Each path is a new rotation, seen through one point. The rows after it are directions, each followed by how far the rotation turns it, in degrees a step (0 if it stays put).
Each turn is a multiple of 5 degrees from 10 to 175, or 0.
Each row of a path follows its step; steps can be skipped.
Path 1:
step 0: [-2.19 -1.81 -2.12 -1.28 -0.32 +0.17 -1.15 -1.89 -1.18 -0.61 +0.43 +0.29 -0.19 +0.89 +1.40 -1.92 -1.53 +0.77 +1.23 +3.00 +0.57 +1.37 +1.19 +0.34 -1.00 +3.55 -0.54 +1.95 +0.01 +0.71 +0.60 +0.85 -0.16 -1.20 +1.22 -1.66 -1.64 +1.46 -3.24 +1.50 +1.99 -1.45 -0.37 -0.45 -0.93 -0.89 -0.73 -0.76]
step 1: [+0.58 +1.29 +1.76 +0.32 +1.49 +1.50 -0.04 +1.34 -1.29 -2.33 -0.01 +0.82 +0.59 -2.53 +1.90 -0.24 +0.10 -1.78 +0.61 +0.40 +1.33 -2.24 -0.99 -0.06 +0.20 +0.68 +1.21 -0.29 +1.43 -0.04 +1.63 -2.05 -1.68 -0.94 +0.09 -1.17 -0.62 -2.05 -3.92 +2.86 +0.86 +0.98 -0.06 +1.93 +0.57 +1.59 -1.29 +0.00]
step 2: [-2.39 +1.07 -0.33 +0.88 +0.36 -1.15 -1.52 +0.60 +0.39 -1.64 +2.22 +0.11 -1.16 -0.94 +0.71 +0.63 +1.14 -2.82 +0.65 -1.76 +0.16 -2.17 -1.37 +0.76 +2.88 +0.18 -2.41 -4.16 +0.06 +0.72 -0.69 +0.73 +0.90 -1.03 +0.17 -0.65 -1.36 -0.80 +1.93 +0.40 +1.24 -0.44 +2.82 -0.66 +1.76 -0.12 +0.64 +1.12]
step 3: [-1.78 -3.82 -0.78 +0.70 -1.32 +0.62 +0.21 +0.86 +3.25 +1.17 +0.24 -0.30 +0.16 +2.80 +0.76 -1.69 +0.09 -1.27 +0.60 -0.40 +1.82 -1.10 +0.15 +2.34 -2.13 +0.47 -0.73 -0.79 +0.04 +1.87 -1.06 +1.53 +1.61 +2.35 -0.60 +0.24 -0.63 +1.48 -0.71 +0.95 +2.11 -0.16 -0.26 -1.29 -0.70 +0.20 -2.35 +1.36]
step 5: [-0.02 +4.53 -0.15 -2.16 -1.30 -2.09 -0.13 +1.09 -0.15 +1.19 -0.55 +0.32 +0.33 +1.10 +1.88 -0.59 +2.00 -1.30 -0.63 +0.95 +0.11 -0.41 +3.16 +0.17 +0.84 -1.94 -0.26 -0.97 -0.79 +0.10 +0.09 +2.15 +0.85 -1.32 +1.25 -0.89 -0.43 -0.22 +2.12 +0.71 -1.53 -0.19 +1.81 -0.67 +0.86 -2.77 +1.70 +0.36]
step 8: [-1.42 +0.55 +1.23 +1.70 -1.28 -0.25 -2.31 +0.17 -2.43 +1.81 +0.41 +1.52 +0.36 +0.41 +3.01 +0.17 +0.14 +0.99 +0.33 -0.95 +0.33 +1.01 +2.32 -0.12 +2.07 +0.14 -2.38 -0.52 +0.65 -2.07 +0.35 +2.14 -0.54 -2.40 -0.74 -2.22 +0.66 -2.80 -0.18 +0.63 -0.90 -2.52 -0.15 +0.54 -1.35 +0.02 -0.07 +2.59]
step 10: [-1.05 -0.32 -2.13 +0.75 +1.31 -0.09 -1.81 +0.55 +1.34 -0.80 +0.86 +2.29 +1.40 -2.23 +0.06 -2.05 +0.61 +0.55 +0.80 +1.31 -0.71 -1.97 -1.42 +0.81 -1.96 +0.15 -0.27 -1.71 -0.23 +2.70 +1.32 +0.20 -0.04 -2.13 +0.92 +2.21 -1.14 -2.44 -1.82 +1.70 -0.03 +1.42 -1.83 -0.26 +1.20 +0.59 -0.23 -2.77]
step 11: [+1.62 +0.91 +0.14 +3.13 +1.55 +0.98 -1.09 +2.37 -0.16 +2.67 +0.26 -0.77 -1.68 +0.28 +1.50 -0.39 +1.15 +0.20 -1.24 -0.35 +0.80 -1.13 -0.49 +2.23 +1.12 +1.26 -0.10 -2.84 -0.06 +1.96 +0.42 +0.51 -0.42 +0.96 +0.12 -1.53 -0.86 -3.25 +0.46 +0.95 -0.44 +1.78 +1.34 -1.26 -0.72 -0.63 +0.95 +2.98]
step 13: [+1.02 +0.29 +1.47 -1.30 +1.07 -1.72 -0.15 -0.40 +2.37 +0.57 +0.72 +1.35 +1.60 +1.08 +0.27 +1.70 +0.16 -2.09 -0.13 +0.91 +0.62 -1.15 +0.85 -0.61 -1.43 -0.73 -0.27 +1.29 -1.16 +0.61 +0.16 +2.51 +2.27 +0.42 +1.68 +2.88 +1.14 -1.25 -2.71 +0.72 -1.93 +0.32 -2.19 -0.13 -1.78 -1.98 -2.24 -2.23]
Directions:
[+0.13 +0.44 -0.45 +0.02 +0.01 +0.67 -0.10 -0.48 +0.59 -0.47 -0.26 +0.57 +0.21 +0.40 -0.33 -0.23 +0.27 +0.21 +0.26 +1.07 +0.04 -0.07 -0.65 +0.27 -0.06 -0.23 +0.10 +0.86 +0.25 -0.52 -0.27 -0.63 +0.59 +0.31 -0.76 -0.11 -0.40 +0.24 -0.12 +0.15 +0.26 +0.27 -0.43 +0.06 -0.17 +0.21 -1.33 -0.26] -> 120
[-0.77 -0.69 +0.61 +0.51 -0.09 -0.11 +0.20 -0.32 +0.54 +0.68 +0.57 +0.16 +0.27 -0.01 -0.51 +0.35 +0.83 -0.32 +0.83 -0.84 +0.33 -0.18 -0.10 -0.39 -0.14 -0.04 -0.09 -0.17 +0.30 -0.98 -0.40 -0.35 +0.18 -0.41 -0.56 -0.26 +0.42 -0.10 +0.15 +0.84 +0.26 -0.43 -0.11 +0.02 +0.22 +0.12 +0.14 -0.52] -> 60
[+0.38 +0.07 +0.83 +0.17 +0.73 +0.34 -0.53 -0.10 -0.11 +0.24 +0.20 -0.05 -0.44 -0.34 +0.21 -0.24 -0.44 +0.13 +0.47 +0.10 +0.21 -0.16 -0.82 -0.13 -0.11 +0.67 -0.07 -0.17 -1.17 +0.82 +0.04 -0.43 +0.60 +0.25 +0.08 -0.45 -0.18 -0.54 -0.25 +0.14 +0.76 -0.88 +0.19 +0.05 +0.20 -0.64 -0.22 -0.49] -> 35
[+0.91 +0.21 -0.33 -0.57 +0.63 -0.22 -0.28 +0.03 +0.16 +0.27 -0.57 -0.03 +0.14 +0.58 -0.36 +0.74 +0.44 -0.09 -0.17 -0.09 -0.60 +0.32 +0.62 -0.04 +0.10 -0.12 +0.13 +0.85 -0.04 -0.13 +0.11 -0.17 -0.27 -0.49 +0.59 -0.37 +1.17 +0.31 +0.24 +0.12 +0.55 -0.97 +0.12 +0.29 -0.33 -0.54 -0.26 -0.26] -> 45
[-0.57 -0.49 +0.10 +0.11 -0.23 +0.83 -0.50 +0.66 +0.20 +0.00 +0.37 +0.61 -0.32 +0.32 -0.30 +0.51 -0.28 -0.19 +0.11 +0.20 -0.81 +0.20 -0.27 -0.24 -0.98 +0.05 -0.03 +0.53 -0.28 +0.56 +0.17 -0.13 -0.17 +0.20 +0.83 -0.12 +0.02 +0.45 -0.32 +0.80 -0.66 +0.40 -0.06 -0.25 -0.79 +0.42 +0.48 -0.46] -> 110
[+0.16 +0.05 -0.27 -0.48 -0.44 -0.25 +0.21 -0.01 -0.26 +0.55 -0.24 -0.73 -0.30 -0.21 -0.38 -0.37 -0.07 +0.19 -0.29 -0.52 +0.63 +0.77 -0.39 +0.55 -0.03 +0.21 -0.72 +0.21 +0.14 +0.18 -0.59 +0.19 -0.24 +0.05 +0.18 -0.69 -0.67 +0.77 +0.09 +0.59 -0.15 -0.68 +0.18 -1.10 -0.26 +0.61 -0.54 -0.28] -> 120
[-0.16 -0.73 -0.21 -0.46 -0.06 +0.22 -0.16 -0.81 +0.50 +0.15 +0.45 -0.45 +0.89 +0.37 +0.39 -0.13 +0.50 -0.36 -0.25 +0.01 -0.87 +0.22 -0.37 +0.32 -0.06 +0.31 -0.17 -0.08 -0.55 +0.20 -0.51 -0.14 -0.24 +0.06 -0.15 +0.68 +0.06 +0.41 -0.99 -0.64 -0.68 -0.43 +0.66 -0.12 +0.73 -0.19 -0.20 +0.04] -> 110
Path 2:
step 0: [-0.06 -0.45 +1.48 -0.61 +0.68 -0.40 +1.32 +2.49 -0.45 -0.33 +1.94 +1.37 -3.84 +1.97 +1.28 +2.82 -1.22 +1.55 -1.99 +1.40 -0.12 -3.77 -2.37 -1.74 -0.22 +0.69 +1.45 -0.41 -0.86 -2.43 -2.69 -0.60 -1.01 +2.08 -1.36 -0.82 +0.38 -0.66 -1.82 +0.54 +3.13 -0.29 +2.17 -1.79 +1.20 -0.74 +0.49 +0.75]
step 1: [-0.13 -0.34 +2.47 -1.45 +2.13 -0.37 +2.73 +1.38 -3.78 -1.18 -0.74 +0.14 -3.27 +2.54 -1.57 -1.23 +1.22 -0.61 -0.71 +1.62 +1.80 +1.37 -1.47 -1.39 -0.81 -0.70 -1.42 +2.43 -3.49 -1.82 -1.06 -1.29 +0.94 +0.63 -0.70 -1.77 -2.59 +0.22 +0.77 +1.96 -0.81 +1.49 -0.13 -0.39 +1.23 +1.26 +1.33 +0.00]
step 3: [-0.30 +0.30 -1.61 +0.24 +0.27 -1.21 +0.86 +0.71 -1.16 +0.06 +2.71 +1.30 -4.08 +3.64 +2.39 -0.49 +1.26 +1.46 -2.05 +0.43 +0.58 +0.74 +2.59 -2.48 +1.44 -0.97 +0.83 +1.27 -1.21 +1.01 +1.96 +2.20 -3.36 +0.86 -0.78 -2.09 +0.77 -1.81 +0.76 +0.38 -0.02 -0.85 -0.64 -2.50 -1.87 +1.01 +0.75 -0.34]
step 4: [-0.64 +1.18 +3.26 +0.11 +2.07 -1.49 +0.78 +0.92 +4.28 -0.85 +2.37 +0.65 -1.85 +0.21 +1.00 -0.33 +1.71 -0.35 -3.84 +2.97 +2.18 -0.93 -0.68 -0.84 +0.33 -1.15 +1.61 +1.00 -1.30 -1.63 -1.22 -1.29 -0.38 -0.22 -2.04 -2.88 +0.00 -1.91 +0.94 +0.84 +0.75 +0.06 +0.78 -0.13 -0.46 -2.71 -0.48 +1.79]
step 6: [+0.81 -1.12 -0.38 -1.62 +0.60 -0.39 +1.83 -0.56 -1.45 -1.79 +0.13 +0.70 -3.44 +0.75 +0.44 -1.89 +1.43 -1.68 +2.41 -0.21 +0.42 -4.54 +2.32 -1.02 -1.21 -2.36 +0.69 -0.41 -2.95 -2.00 +0.20 +0.05 +0.46 +1.13 -3.02 -1.04 -0.83 -0.48 -1.78 +0.08 +0.56 -3.02 +0.88 -1.06 -1.92 -2.22 -1.17 -0.96]
step 9: [-1.53 +0.41 -0.41 -0.08 +0.58 -2.66 +0.70 +1.60 +2.04 -0.58 +1.81 +0.81 -1.30 +0.62 -0.74 +1.43 +2.46 +1.09 -0.31 +1.66 -0.83 -0.28 +2.34 +0.99 -2.80 -1.87 -0.41 +4.25 -0.17 -1.30 +1.13 -0.82 -1.14 +2.29 -1.28 +0.20 +1.96 +1.37 -2.04 -1.75 -1.05 -1.61 -3.22 +0.03 -3.45 -1.21 +0.23 -0.54]
step 10: [-1.12 -1.04 -0.49 +0.78 +0.48 -0.66 +2.94 +0.87 +1.42 -0.58 +0.88 +1.53 -0.89 -1.42 +2.04 -1.71 +3.23 -0.10 +0.64 +1.44 +1.60 -3.41 +2.20 +0.33 +0.61 -0.87 -1.29 +1.69 -0.32 -3.97 +0.67 +4.47 +0.03 -1.69 -1.61 -1.91 -0.79 +0.27 -0.47 -1.29 +1.52 -2.42 -0.66 -0.90 +0.93 -0.11 -0.12 +1.00]
step 11: [+0.43 +1.30 +0.35 -0.03 +1.83 -3.18 -1.58 +0.71 -0.34 -0.19 +1.17 +1.08 -3.00 -1.55 +0.38 +1.43 +3.56 -0.59 +0.83 +1.25 +2.71 -1.52 -0.15 +0.39 -0.95 -0.22 -1.80 -0.07 -1.20 +0.12 -2.19 -0.55 -1.03 +1.86 -1.97 +1.36 -0.25 +1.25 -3.01 +0.07 +3.95 +0.09 -0.07 -0.45 +3.58 +0.19 -1.85 +1.44]
step 12: [-1.71 -0.92 +0.88 -0.13 -0.21 +0.07 +1.08 +1.54 -2.49 -0.46 +1.46 +0.61 -2.34 -1.24 -0.27 +3.74 +2.21 -0.45 +0.32 +0.04 -1.71 -1.70 -0.71 -1.70 -3.05 -0.19 -2.49 +1.04 -3.31 -2.87 -0.95 -0.60 -0.01 -0.56 -0.38 +0.65 -1.62 +1.02 +0.47 +1.68 +0.88 +0.01 -2.02 -3.17 +0.53 -0.43 +0.10 -3.88]
Directions:
[-0.71 +0.75 +0.69 +0.64 -0.48 +0.23 -0.03 +0.13 +0.07 +0.60 +0.43 +0.04 -0.73 -0.44 +0.21 +0.55 +0.00 +0.05 -0.32 +0.41 -0.02 +0.16 -1.02 +0.12 +0.20 -0.53 -0.27 -0.29 +0.10 +0.50 -0.40 -0.08 -0.51 -0.49 +0.12 +0.40 +0.53 -0.21 -0.17 +0.51 -0.46 +0.44 +0.60 -0.60 -0.13 -0.65 +0.18 -0.59] -> 90
[+0.81 +0.12 +0.39 +0.58 +0.11 -0.68 +0.47 -0.65 -0.18 +0.23 -0.58 +0.02 +0.23 +0.05 -0.14 +0.45 +0.41 -0.33 -0.47 +0.33 +0.11 +0.76 -0.44 -0.72 +0.15 -0.14 -0.33 -0.29 -0.25 +0.22 +0.08 -0.34 +0.92 -0.08 -0.18 -0.09 +1.01 +0.15 +0.17 -0.39 +0.00 -0.87 -0.42 +0.21 +0.86 -0.05 -0.23 -0.38] -> 110
[+0.11 -0.92 +0.35 +0.48 +0.67 +0.01 -0.73 -0.84 +0.17 -0.21 -0.61 +0.54 +0.07 -0.35 +0.09 +0.13 +0.41 +0.07 +0.15 -0.07 -0.29 +0.08 +0.02 +0.45 +0.39 +0.46 -0.69 +0.51 +0.23 -0.91 +0.21 +0.27 -0.21 +0.33 +0.81 +0.77 +0.37 +0.01 -0.50 +0.71 +0.37 +0.13 -0.14 -0.53 +0.13 -0.33 +0.38 -0.14] -> 20
[-0.07 +0.31 -0.36 +0.00 +0.11 -0.39 -0.11 -0.08 -0.77 +0.53 +0.35 -0.11 -0.30 +0.60 -0.51 -0.24 +0.29 +0.26 +0.49 +0.49 +0.58 +0.86 +0.11 +0.46 +0.43 +0.19 +0.02 +0.57 -0.09 +0.68 +0.45 -0.57 -0.76 +0.53 +0.09 +0.36 +0.41 +0.45 -0.93 -0.39 -0.28 +0.62 -0.39 +0.23 +0.32 +0.39 +0.38 +0.55] -> 175
[+0.01 +0.72 -0.14 +0.93 +0.40 +0.11 -0.92 +0.45 -0.05 -0.34 +0.74 -0.37 +0.20 +0.37 -0.01 -0.14 +0.65 -0.59 -0.02 -0.11 -0.52 -0.05 -0.44 -0.96 +0.04 -0.21 +0.57 +0.23 -0.22 -0.62 -0.02 -0.15 +0.41 -0.01 +0.70 +0.04 +0.06 +0.84 +0.18 +0.29 +0.22 +0.36 +0.61 +0.16 +0.18 +0.37 -0.16 +0.69] -> 100
[+0.20 +0.52 -0.34 +0.08 -0.16 +0.29 +0.46 -0.05 +0.47 -0.45 +0.59 -0.38 -0.02 -0.60 -0.48 +0.93 +0.14 +0.13 +0.31 +0.43 -0.18 -0.41 +0.41 +0.47 -0.59 -0.38 -0.48 -0.19 +0.14 -0.07 +0.22 +0.39 -0.20 -0.93 +0.39 +0.88 -0.35 +0.46 -0.39 +0.00 +0.40 -0.24 -0.59 +0.61 +0.82 +0.64 +0.09 -0.23] -> 20
